A hidden rule labels the rows of this table. It goes by one to three of the table's principal directions, not those with the most spread.
[ 0.4  0.8  1.1  1.3 -1.   0.6  0.5  0.6 -1.6 -0.3 -0.8 -0.9 -0.2  0.7
 -0.1 -1.5 -0.3  1.1 -1.  -0.8 -0.3  0.8 -0.4  0.7  0.4  0.2  1.8  0. ] AP
[ 0.  -0.4 -0.6  0.  -0.6 -0.3 -0.5  0.9  0.6 -0.4 -0.7 -0.8 -0.1  0.2
 -0.2 -0.3  0.1 -0.2  0.3 -1.6  0.5 -0.2  1.2  0.8 -0.6  0.1  0.9 -1.5] GV
[ 1.2 -0.2  1.2  1.2 -1.9 -1.3  0.8  0.5 -0.7  0.3 -0.1  0.3  0.2  0.6
  1.4  1.4 -0.2 -0.1  1.1 -1.  -0.4  2.   0.1  0.  -1.2  1.1  2.5 -1.7] GV
[ 1.  -0.1  0.  -1.2  0.5  0.   0.3  0.1  0.8 -0.6  1.3  0.7  0.7  0.
  0.2  2.  -0.7  0.   1.2 -0.3 -0.8 -0.3  0.8  0.9 -1.   0.  -0.8  0.4] IQ
[ 3.   1.2 -0.2  1.1 -0.9 -1.   0.5  0.2  1.8 -0.3  0.8  0.5  0.4 -1.6
  2.1  2.4  0.2 -0.3  0.7 -3.1 -0.1 -2.1  1.6  1.1 -1.7  0.9  0.2 -1.6] IQ
[ 0.2  0.7  0.5  0.3 -0.3 -0.8 -0.4  0.2  0.8 -0.1 -0.7  0.4  1.2 -1.
  0.5  0.4  0.9 -0.2  0.  -0.2 -0.3 -1.6 -0.2 -0.1 -0.2 -0.1 -0.6 -0.2] GV
[ 0.1 -1.3 -1.2 -2.3  0.8 -0.2 -1.5 -0.2  2.8  0.   1.2  0.9  1.  -1.4
 -1.   2.1 -0.3 -1.6  1.1  0.   1.5 -1.5  0.7 -0.5 -0.3  1.1 -2.7 -1.4] AP
[-1.6  1.1  0.   0.3  0.1  0.1 -0.1 -0.3  0.5 -0.4 -1.1  0.1  0.6 -0.8
  0.1 -2.1  0.9 -0.3 -1.1  0.2  0.  -2.  -0.5  0.   0.7 -1.2 -1.1  0.7] GX
[ 0.2  1.5 -0.5 -0.1  0.3  0.8 -0.1  0.5  0.9 -1.  -0.4 -0.3  0.7 -1.
  0.  -1.2  0.  -0.2 -1.4 -1.4  0.5 -2.8  0.3  1.3  0.2 -0.7 -1.2  0.5] GX
[ 0.1  0.9  0.7  0.7  0.   0.5  0.5  0.9 -2.1 -0.3 -0.7 -0.3 -0.3  0.2
 -0.7 -0.6 -0.4  0.4 -0.6  0.8  0.6  1.6 -1.3 -0.3  0.1  0.   1.5  0.5] Pq
[-1.1  0.4 -0.4 -1.2  1.   0.8 -0.6 -0.9  0.9 -0.4  0.4  0.6  0.6 -0.5
 -1.4 -2.1  0.4 -0.2 -2.   1.6 -0.1 -2.  -1.7 -0.2  1.5 -1.3 -3.2  1.6] IQ
[-1.1 -0.5 -0.1  0.1 -0.6  0.2 -0.7  0.4  0.2  0.2 -1.  -0.8  0.4  0.
 -0.7 -1.3  0.4  0.5 -0.1 -1.   0.5 -0.5  0.7  0.2  0.   0.3  0.3 -0.9] Hc
[-0.6  1.   0.4  1.3 -0.8 -0.4  0.2 -0.7 -0.5 -0.4 -0.8 -0.2 -0.8  0.5
  0.3 -2.5  0.9  0.3 -1.3  0.2 -0.8 -0.2 -1.   0.   0.7 -1.4  0.6  0.5] Hc
[ 0.3  1.5  0.2  0.7 -0.7  0.   0.4  0.1 -0.7 -0.7 -0.5  0.  -0.2  0.1
  0.3 -1.4  0.2 -0.4 -1.4 -0.2  0.5 -0.4 -1.1  0.3  0.2 -0.6  0.5  0.3] Pq
[-0.5  0.9 -0.2  0.6 -0.5  0.4  0.   0.3 -0.4 -0.5 -1.2 -1.2  0.4  0.7
  0.4 -1.6  0.2  0.3 -0.2 -0.9 -0.3 -0.6  0.5  0.9  0.3 -0.5  0.8  0.5] AP
[-0.7 -1.9 -1.6 -2.5  0.  -0.4  0.1 -0.9 -0.5  0.5  1.4  0.  -0.8  3.2
  0.6  0.7 -0.8 -1.7  0.3  2.   0.4  2.7 -0.3 -0.6  0.3  0.1 -0.2  0.6] Hc
[ 0.5  0.6  0.6  0.5 -0.2 -0.3  0.6 -0.6 -0.5  0.1  0.5  0.9 -0.3 -0.4
  0.5  0.6 -0.1 -0.4  0.   0.7  0.2  0.7 -0.9 -0.7 -0.1  0.2  0.1  0.2] IQ
[ 1.9 -1.2 -2.9 -1.3 -0.2 -1.1  0.  -0.4  1.5  0.2  1.8 -0.2 -1.4  1.6
  1.6  2.5 -0.5 -2.1  1.2 -1.   1.   1.   1.7  0.3 -1.3  0.7  0.4 -1.4] IQ
[ 0.5 -0.1  2.1  1.8 -1.8 -0.1  0.3  1.8 -2.9 -0.2 -1.6 -1.  -0.9  1.
 -1.  -1.  -0.5  1.  -0.7 -0.4  0.5  3.4 -1.2 -0.2  0.   1.1  4.1 -1.7] GX
[ 2.2  0.1 -1.3  0.4 -2.1 -1.5  0.5 -0.4 -0.4  0.3  0.6 -0.4 -0.8  2.
  2.1  1.6  0.  -1.6  0.9 -0.9  1.2  2.2  0.  -0.4 -1.4  1.4  2.4 -1.6] Hc
[ 2.3 -0.3  1.2  1.1 -1.8 -1.3  0.6  0.4 -1.5  0.6  0.4  0.4 -0.8  0.7
  1.   2.5 -0.6 -0.5  0.9 -0.1  0.9  3.4 -0.9 -1.1 -1.   2.2  3.  -2.1] IQ
[ 2.5  0.9 -1.   1.  -1.  -1.   0.5 -1.2  1.6  0.4  1.3  0.3 -0.5 -0.5
  2.5  1.6  0.3 -0.8  0.3 -2.   0.1 -1.4  1.1  0.4 -0.8  0.7  0.  -0.9] IQ
[ 0.5 -1.1  0.9 -0.5  0.7 -0.6 -0.4  0.4  1.6 -0.2  0.8  1.2 -0.4 -1.5
 -0.5  2.5 -0.5 -0.3  1.5 -0.2 -0.7  0.   1.1  0.  -0.4  0.4 -0.5 -1.3] GX
[-0.5 -0.5 -0.2 -1.5  1.5  0.1  1.  -1.   0.5 -0.4  1.8  1.2 -0.4  1.1
  0.6 -0.5 -0.3  0.2 -1.3  1.5 -2.9 -0.9 -0.3  1.2  0.9 -2.6 -2.5  2.9] IQ
[ 0.2  0.2  0.5  0.2  0.   0.6  1.   0.2  0.  -0.9  0.6  0.2 -0.4  0.2
  0.  -0.7 -1.2  0.2 -0.2 -0.8 -1.3  0.3  0.5  1.6  0.2 -0.8  0.3  0.4] GX
[-0.7 -0.1  1.1  1.3 -0.6 -0.7  0.1 -0.8  0.2  0.6 -0.5  0.6  0.  -0.7
  0.3 -1.   0.9  0.4 -0.5  0.5 -1.  -0.3 -0.8 -0.7  0.7 -0.4 -0.2 -0.2] AP
[ 0.5  0.4 -0.7 -1.5  0.9  0.2  0.9  0.3 -0.1 -1.4  0.7 -0.1 -0.5  2.
  1.1  0.5 -1.1 -1.  -0.3  0.5 -1.8  0.1  0.6  1.9  0.5 -1.7 -0.2  2.2] GX
[-1.8 -0.7  0.3  0.7  0.1  1.5 -0.3  0.   0.   1.2 -0.7 -0.4  0.8 -1.5
 -1.7 -2.3 -0.2  0.8 -0.9 -0.1  1.2 -0.5 -0.4 -0.6  1.3  0.9 -0.9 -0.6] GX
[ 1.2 -0.1 -1.5 -1.1  0.7 -0.2 -1.   0.7  1.1 -0.9  0.2 -0.6 -0.5  0.3
 -0.5  1.4 -0.2 -0.8  0.7 -0.5  0.5 -0.4  1.   0.6 -0.5  0.  -0.1 -0.4] AP
[ 1.6  1.5  1.5  1.8 -1.4 -0.9  1.3  0.8 -2.6 -1.  -0.7 -0.2 -1.3  1.5
  1.3  0.6 -0.3  0.1  0.5 -0.1 -0.9  3.  -0.7  0.3 -0.8 -0.3  4.   0. ] GV
[ 0.2  1.7 -2.6 -2.1  2.   1.6 -0.6 -0.7  2.5 -0.9  0.8 -0.5  1.5 -0.9
  0.6  0.1 -0.1 -0.8 -0.2 -1.1  0.8 -4.8  1.7  1.5  0.2 -0.7 -3.8  2.3] AP
[ 0.7 -0.5  0.6 -0.3  0.2 -0.2  0.1  1.3  0.9 -1.2  0.2  0.2 -0.1 -0.3
 -0.4  0.8 -0.6  0.6  0.6 -1.6 -1.7 -0.5  1.6  2.  -0.8 -0.7  0.4 -0.8] GV
[-0.7  0.4  0.2 -0.2  0.2  0.1  0.   0.  -0.4 -0.1 -0.7 -0.3  0.8  0.6
  0.2 -0.8  0.4  0.5 -0.2  0.5 -1.  -0.6 -0.2  0.3  0.3 -0.8 -0.3  1.3] Hc
[-0.4  1.2  0.9  2.1 -0.8 -0.1  0.3 -0.1 -1.8  0.7 -1.6 -0.6 -0.2 -0.1
  0.7 -1.4  1.   0.6 -0.9  0.6  0.4  0.5 -1.3 -1.2  0.7  0.2  1.5  0.4] GX
[-1.  -0.1  1.8 -2.1  1.5  1.1  0.2  0.  -0.3 -0.8  0.8  1.   1.2  0.
 -1.   0.8 -1.2  0.6  0.5  1.9 -1.7 -0.1 -0.4  0.5  0.8 -0.7 -1.9  2.4] AP
[ 1.2 -0.2 -1.  -0.3  0.  -0.8  0.1 -0.7  0.1  0.8  1.   0.3 -0.7  0.5
  1.4  1.3  0.3 -1.  -0.5  0.6  0.8  0.2 -0.4 -0.9  0.   0.6 -0.4  0. ] GX
[ 1.6  0.8  0.6  0.9 -0.7 -1.2 -0.2  0.7  0.6 -0.8 -0.2  0.4 -0.6 -0.8
  0.4  0.6  0.7  0.  -0.5 -1.5 -0.4 -0.9  0.1  0.6 -0.9 -0.3  0.9 -1.4] GV
[-0.1  0.3  1.2  2.4 -1.3 -0.3  0.1  0.8 -0.7 -0.2 -1.6 -0.6 -0.5 -0.5
 -0.6 -1.9  0.6  1.2 -0.6 -1.3 -0.5  0.4 -0.2  0.4  0.  -0.2  2.1 -1.5] IQ
[-1.1 -0.8 -0.6 -0.4  0.1  0.6  0.4 -0.1  0.5  0.3  0.  -0.7  0.6  0.9
  0.5 -0.9 -0.4  0.2  0.2 -0.8 -1.  -0.5  1.3  1.2  0.4 -0.4 -0.4  0.6] GX
[-1.9 -1.2 -1.4 -2.4  1.   1.  -0.3  0.1 -0.6 -0.3  0.2 -0.7  0.2  2.3
 -1.1 -1.1 -0.7 -0.3  0.   1.4  0.   1.1  0.2  0.5  0.3 -0.9 -0.8  1.5] IQ
[-2.  -0.4  1.3 -0.5  1.4  0.3 -0.7 -1.1  0.4  1.3  0.1  1.4  1.3 -2.3
 -0.8  0.4  1.1  1.   0.3  1.9  0.1 -1.7 -0.8 -2.1  0.5  0.2 -2.8  1.1] Pq
[-1.6 -0.4  0.   0.2 -0.8  0.1 -1.4 -0.2 -1.1  1.2 -1.5 -1.   0.4  0.
 -1.1 -0.7  0.9  0.2  0.7  0.8  2.6  1.1 -0.7 -2.4  0.   1.8  0.9 -1.1] Hc
[-0.7 -0.5 -1.1 -1.8  1.9  0.4 -0.4 -0.9  1.9  0.4  1.2  0.9  0.8 -1.1
  0.1  1.2  0.  -0.7  0.4  1.  -0.1 -2.1  0.6 -0.3  0.4 -0.4 -3.3  1.4] GX
[-1.2 -0.5  0.8 -1.7  1.7  0.   0.  -0.9 -0.3  0.2  0.9  1.6  0.4 -0.2
 -0.4  1.8 -0.3 -0.3  1.4  3.2 -0.6  0.9 -0.9 -1.4  0.2 -0.4 -1.7  2. ] GV
[-1.2  0.6 -0.1  0.3  0.7  0.2 -0.4 -0.2  0.5  0.9 -0.9  0.   1.3 -1.5
  0.5 -0.9  1.3  0.4 -1.   0.   0.6 -2.9 -0.2 -0.6  0.5 -0.2 -1.9  0.8] GX
[ 1.4  1.5 -1.1  0.9  0.6  0.9  0.2  0.5  0.5 -0.8 -0.1 -0.9 -0.4 -0.8
  0.  -0.5 -0.1  0.6 -0.6 -1.8 -0.1 -1.8  1.   1.5 -0.3 -0.6  0.1  0.5] IQ
[-1.6  0.1  0.6  0.2  1.1  0.8 -0.2 -1.3  1.   1.1  0.2  0.9  1.1 -2.5
 -0.2  0.   0.5  0.9  0.7  0.4  0.2 -2.2  0.3 -1.1  0.3  0.3 -2.4  0.8] IQ
[-1.1  0.  -1.5 -1.4  0.7  0.2 -0.5 -0.8  0.7 -0.4  0.1 -0.2 -0.2  1.
 -0.4 -1.8  0.4 -1.  -1.4  1.2  0.1 -1.1 -0.7  0.1  1.2 -1.4 -1.9  1.3] AP
[-1.6 -1.2  0.  -0.8 -0.4 -0.2  0.5  0.2 -0.6 -0.2 -0.2 -0.1  0.3  1.8
 -0.1 -0.8 -0.5 -0.1  0.7  0.4 -1.1  1.8  0.3  0.7 -0.3 -0.8  0.8  0.2] Pq
[-0.1  2.1  3.2  3.2 -1.6  0.6  1.8 -0.1 -2.5 -0.4 -1.2 -0.2 -0.1  0.1
  0.6 -3.2 -0.1  2.3 -1.9 -0.5 -2.3  0.5 -1.5  1.   1.2 -1.   2.2  1.3] AP
[-0.9  0.   1.4  3.1 -2.5 -1.4  0.7 -0.9 -2.7  1.  -1.8 -0.8 -2.1  2.2
  1.2 -2.9  1.3  0.7 -1.1  0.9 -1.2  3.2 -1.7 -1.3  1.  -0.5  3.8 -0.5] AP
[ 0.3 -1.1 -0.4  0.3 -1.6 -0.6 -0.9 -0.1 -1.6  1.6 -0.5 -0.8 -0.6  1.2
 -0.4  0.7  0.  -1.1  0.4  1.2  3.3  3.5 -1.5 -2.8  0.2  2.9  2.1 -2.3] AP
[ 2.   1.2  0.5  1.9 -1.2 -1.4 -0.2  0.2  1.6 -0.4 -0.4  0.6 -0.2 -1.9
  0.9  0.2  1.1 -0.3 -0.8 -2.1 -0.1 -2.1  0.   0.3 -0.6  0.1  0.3 -2. ] AP
[ 0.1 -0.3 -1.1  0.3 -0.5 -0.9 -1.3 -0.4  1.8  0.3 -0.3  0.1 -0.1 -1.1
 -0.6 -0.6  1.2 -0.7 -0.5 -0.6  1.3 -1.4 -0.2 -0.8 -0.1  0.3 -0.9 -1.8] Hc
[ 0.8  0.5  1.5  0.9 -1.1 -0.8 -0.3  1.2 -0.1 -1.  -0.9 -0.3 -0.3 -0.1
 -0.2 -0.3  0.5  1.  -0.6 -1.6 -0.9 -0.5  0.3  1.  -0.5 -0.3  1.5 -1.2] AP
[ 0.4  0.7  0.4  1.6 -0.6  0.1 -0.3  0.3 -1.1  0.8 -1.1 -0.8  0.  -0.7
  0.1 -0.4  0.8  0.8 -0.4 -0.4  1.3  0.  -0.5 -1.   0.   1.1  1.2 -0.6] Hc
[-0.3 -1.1 -1.2 -2.4  1.3  0.3 -0.4 -1.7 -0.1  1.2  1.8  0.5 -0.2  1.2
  0.1  1.4 -0.2 -0.8  0.1  2.8  0.9  0.8 -0.9 -1.8  0.7  0.6 -2.2  1.7] IQ
[-0.8  0.  -1.7 -1.4  1.3  1.2 -0.8 -0.3  1.8 -0.5  0.2 -0.7  1.1 -0.3
 -1.  -0.6 -0.2  0.2  0.8 -0.6 -0.2 -2.2  1.5  1.1  0.1 -0.6 -2.2  1. ] Hc
[-2.1 -0.6  0.2 -0.9  0.5  1.2 -0.6  0.7  0.  -0.3 -0.9 -0.7  1.1  0.
 -1.7 -1.4 -0.3  0.9  0.4 -0.1 -0.2 -0.5  0.7  0.7  0.2 -0.3 -0.5  0.4] Hc
[-0.6 -0.8 -0.7 -1.7  0.2  1.  -0.1  1.4 -3.   0.  -0.7 -1.8  0.   3.4
 -0.8  0.3 -1.1 -0.1  0.5  1.5  1.3  3.7 -0.3 -0.1 -0.2  0.8  2.2  1. ] GV
[-2.7  0.6  1.2  0.9 -0.4  1.1  0.1 -0.4 -1.7  0.2 -1.8 -0.7  0.4  0.3
 -0.9 -3.3  0.2  1.  -0.6  1.1 -0.1  0.6 -1.1 -0.6  1.4 -0.5  0.6  1.2] AP
[ 0.8 -1.7 -0.2  0.  -0.8 -0.8  1.   0.2  0.   0.3  1.4  0.5 -1.5  1.
  1.2  1.4 -1.1 -0.7  0.6 -1.  -0.3  2.2  1.1  0.5 -0.9  0.5  1.5 -1.6] IQ
[-0.6 -0.8  1.3  0.3 -0.4  0.1 -0.1  0.6 -2.1  0.2 -0.6 -0.3 -0.5  0.9
 -1.4 -0.3 -0.3  0.7  0.2  1.4  0.2  3.  -1.2 -1.   0.1  0.6  1.9 -0.4] IQ
[-0.9 -1.4  0.6 -1.   0.4 -0.9  0.2 -0.4 -0.6  0.4  0.7  1.2 -0.4  0.9
  0.   1.2  0.  -0.3  0.7  2.2 -0.8  2.  -0.8 -1.1 -0.2 -0.4 -0.2  0.4] Pq
[ 1.6  0.4  0.2  0.3 -1.2 -0.3  1.1  0.2 -0.4 -0.8  0.7 -0.3 -0.8  1.5
  1.6  0.9 -1.1 -0.3  0.7 -1.6 -0.7  1.3  1.1  1.5 -0.8  0.2  2.1 -0.5] AP
[ 1.2  0.2 -1.3 -0.1  0.2  0.5  0.8  0.8  0.9 -0.6  0.4 -1.1  0.2  0.6
  1.5  1.1 -0.9  0.2  1.2 -2.8 -1.  -1.   3.1  2.6 -1.1 -0.1  0.7  0.1] GX
[-0.5  1.  -0.4  0.1  0.   0.5 -0.3  0.5 -0.4 -0.1 -1.1 -0.9  1.2 -0.1
  0.  -0.5  0.4  0.4  0.5 -0.6  0.9 -0.9  0.4  0.2 -0.6  0.2  0.3  0.4] Pq
[ 0.6  0.9  1.7  1.   0.3 -0.8  0.2  0.5 -0.4 -1.1 -0.4  0.9 -0.7 -0.7
 -0.6 -0.2  0.6  0.8 -0.6  0.6 -1.9 -0.1 -1.   0.3 -0.1 -1.6  0.5  0.5] GV
[ 2.2  1.1  1.8  2.3 -1.3 -1.1  1.2  0.5 -0.5 -0.6  0.1  0.5 -1.1 -0.2
  1.5  0.2  0.3  1.  -1.1 -1.7 -2.  -0.1 -0.1  1.2 -0.6 -0.7  2.  -0.6] IQ
[ 0.3  0.4  1.5  1.1  0.1 -0.6  0.6  0.3  0.5 -0.5  0.   1.2  0.  -1.2
 -0.1 -0.7  0.4  0.7 -1.3 -0.2 -2.1 -1.2 -0.7  0.8  0.3 -1.5 -0.6  0.2] GX
[ 1.8 -0.7 -1.4 -1.5  0.6 -0.8 -0.5  0.2  2.2 -0.3  1.3  0.5 -0.1 -0.2
  0.8  3.2 -0.6 -1.7  1.4 -0.7  0.3 -0.6  1.5  0.4 -0.8  0.7 -0.9 -1. ] AP
Here are more rows. What is the label of each one?
[-3.1 -0.4  0.  -1.6  2.4  2.7 -0.5 -0.8 -0.7  0.7  0.1 -0.2  1.  -0.7
 -2.3 -2.  -0.6  1.  -0.6  2.5  0.8 -0.8 -0.8 -0.9  2.  -0.3 -3.   2.8] -> GX
[-0.4 -0.4 -1.2 -0.3  0.9  0.  -0.3 -0.3  2.6  0.   0.4  0.   0.4 -1.2
  0.6  0.1  0.5  0.3  0.3 -1.8 -1.1 -3.3  2.3  1.3 -0.3 -0.9 -2.   0. ] -> GV
[-0.3 -0.6  1.6 -0.1  1.   0.   0.3  0.9 -0.4 -0.6  0.1  0.8 -0.3 -0.4
 -1.   0.2 -0.3  1.1 -0.3  0.7 -2.   0.4 -0.2  0.6  0.1 -1.2 -0.1  0.6] -> GX
[-0.5  0.  -0.8  0.6 -1.3 -0.9 -0.5 -1.  -0.1  0.3 -0.6 -0.2 -0.8  1.
 -0.1 -2.2  1.2 -0.9 -1.4  0.8  0.6  0.6 -1.7 -1.1  0.7 -0.5  0.3 -0.6] -> Hc
[ 0.3 -0.5 -1.8 -1.7  1.1  0.4 -0.2  0.2  0.1  0.3  0.8 -0.3  0.5  0.7
  0.2  1.8 -0.5 -0.7  1.   0.4  1.1  0.1  0.8 -0.1 -0.8  0.6 -0.8  0.7] -> Pq
[ 1.2  0.4 -1.2 -0.9  1.2  0.7 -0.3  0.1  0.6  0.2  0.8  0.   0.9 -0.9
 -0.3  1.7 -0.3 -0.2  0.6  0.1  1.2 -1.   0.2 -0.2 -0.5  0.9 -1.5  0.5] -> IQ
[ 1.2  0.5 -1.3  0.8 -0.8 -0.7 -0.3 -0.7  2.4  0.1  0.2 -0.2  0.  -1.1
  1.5  0.2  0.8 -0.7  0.  -2.4  0.3 -2.6  1.5  0.6 -0.4  0.3 -0.7 -1.4] -> AP
[ 1.9  1.  -0.7  0.  -0.1 -0.9  0.1  0.4  1.8 -1.3  0.7  0.5 -0.4 -0.7
  1.2  1.1  0.2 -0.8 -0.2 -1.9 -0.6 -2.1  1.1  1.5 -1.  -0.8 -0.4 -0.6] -> GV
[ 0.9 -0.6 -2.8 -2.2  1.5  0.3 -1.3 -0.1  3.3  0.5  1.2 -0.2  1.6 -1.4
  0.3  3.   0.1 -0.8  1.8 -1.5  1.4 -3.3  2.6  0.4 -1.2  1.2 -3.1 -0.4] -> Hc
[ 0.3 -1.3  0.4 -0.1  0.2  0.1  0.8  0.5 -0.1  0.2  0.8  0.2 -0.6  0.5
  0.1  0.5 -0.9  0.3 -0.1 -0.2 -1.3  1.1  0.5  0.9  0.2 -0.2  0.4 -0.2] -> GX
[ 0.2  0.1 -1.5 -1.2  1.2  0.6 -0.4  0.5  0.5 -0.2  0.3 -0.6  0.2 -0.1
 -0.2  1.  -0.2 -0.2  0.6 -0.5  1.  -1.   1.2  0.4 -0.7  0.  -0.7  0.5] -> Pq
[ 1.   0.1  1.8  1.7 -1.7 -0.2  1.6  0.  -2.6  0.4  0.2  0.  -1.   1.5
  1.2  0.4 -0.9  0.9  0.4 -0.1 -0.7  3.5 -0.5 -0.1 -0.4  0.9  3.3 -0.3] -> IQ
[ 1.3 -1.1 -0.9 -0.9 -0.9 -0.3  1.1  0.3 -0.2 -0.2  1.3 -0.3 -0.4  2.5
  1.2  0.9 -1.3 -0.7  0.2 -0.9 -0.8  2.   0.8  1.5 -0.7  0.2  1.2 -0.4] -> IQ
[-1.7  0.3 -0.6  0.4  0.8  1.4 -0.6  0.1  0.   0.1 -1.1 -1.1  0.  -0.8
 -1.4 -2.4  0.1  0.4 -0.8 -0.1  1.2 -1.1  0.2 -0.1  1.2 -0.3 -0.6  0.4] -> GX
[-0.1  0.7 -1.1 -0.4  0.3  0.1  0.   0.  -0.2 -0.5 -0.1 -0.2  0.1  0.4
  0.  -0.2  0.1 -0.6  0.4  0.1  0.6  0.   0.1  0.1 -0.5 -0.4  0.1  0.5] -> Pq
[-1.   0.3  1.6  2.4 -1.6 -0.9  0.5 -0.3 -2.3  0.4 -1.5 -0.1 -1.2  0.8
 -0.1 -2.1  0.9  0.7 -0.6  1.2 -0.7  2.6 -1.8 -1.3  0.5 -0.5  2.7 -0.4] -> GV
[ 0.1  0.6 -0.9 -0.3 -0.8 -1.  -1.6 -0.4  1.2  0.  -0.8 -0.1  0.2 -0.7
  0.1  0.   1.1 -1.9 -0.3  0.1  2.4 -1.2 -0.8 -1.5  0.3  0.9 -0.6 -1.5] -> AP
[ 1.2 -0.5 -0.1  0.5 -0.4 -0.4  0.4  0.9 -1.1  0.3 -0.1 -0.7 -0.7  1.2
  0.7  1.  -0.3  0.3  0.1 -0.5 -0.4  1.6  0.4  0.4 -0.5  0.5  1.9 -0.5] -> GX
[ 0.5  1.1  2.2  0.8 -0.4 -0.7  0.2  0.7 -1.2 -1.3 -0.6  0.9 -0.5 -0.4
 -0.7 -0.3  0.2  0.3 -0.8  0.9 -0.9  0.9 -1.8 -0.1  0.1 -0.9  1.2  0. ] -> GV
[-1.1 -0.1  1.4 -0.1  0.2 -0.1  0.5  0.3 -1.2  0.  -0.6  0.3  0.6  0.7
  0.4  0.1  0.   0.6  0.6  1.1 -1.6  0.8 -0.2  0.1  0.1 -0.7  0.5  1.2] -> GV
[-3.3 -1.1 -1.8 -3.1  2.6  1.8 -1.8 -0.5  2.5  0.2  0.1 -0.1  1.6 -1.5
 -2.  -1.2  0.1 -0.5 -0.4  0.8  1.5 -3.8  1.1 -0.2  1.3 -0.5 -4.9  1.3] -> GX
[ 1.3  0.8 -0.1  1.4 -1.5 -1.  -0.7 -0.4  0.6  0.3 -0.6 -0.2 -0.5 -0.7
  0.4 -0.8  1.2 -0.6 -1.7 -0.7  1.4 -1.  -1.2 -0.9  0.5  0.8  0.3 -1.7] -> AP
[ 0.  -0.9 -3.3 -1.9  1.1 -0.6 -1.2 -1.3  2.6  0.6  1.3  0.1 -0.5  0.
  0.7  1.1  0.8 -1.9  0.1  0.1  1.5 -2.1  1.1 -0.7 -0.2 -0.1 -2.7 -0.1] -> GV
[ 1.6  0.3 -2.2 -1.4  1.4 -0.3 -0.5 -0.9  3.3 -0.2  1.7  0.5  0.4 -1.1
  1.4  2.3  0.3 -1.1  0.6 -1.2 -0.4 -3.6  1.9  1.  -0.5 -0.4 -3.1  0.5] -> AP
[-0.7  1.   2.5  2.5 -0.6  0.4  0.7  0.7 -2.1 -0.8 -1.7 -0.5 -0.9  0.2
 -1.2 -3.8  0.3  1.9 -2.5  0.5 -2.3  0.7 -1.9  0.7  1.7 -1.8  1.8  0.8] -> AP
[ 2.4  0.4  0.3  1.9 -1.6 -2.1  0.3  0.7 -1.  -0.5 -0.4  0.  -2.4  1.1
  1.1  0.5  0.7 -0.5 -1.1 -0.6 -0.3  2.  -0.9 -0.2 -0.7 -0.3  3.2 -1.8] -> GV
[-0.8 -0.1  0.2  2.3 -1.9 -0.6 -0.9 -0.1 -0.6  0.4 -2.1 -1.2 -1.2  0.2
 -1.  -3.1  1.1  0.  -1.2 -0.1  0.9  1.1 -1.3 -1.2  1.1  0.3  2.1 -2. ] -> AP
[ 1.1  0.1 -0.4  0.  -1.1 -0.9  0.1  0.1 -0.5 -0.3 -0.1 -0.4 -0.6  1.7
  0.9  0.8 -0.3 -1.1  0.6  0.1  0.2  1.9 -0.2 -0.1 -0.3  0.5  1.8 -0.7] -> AP
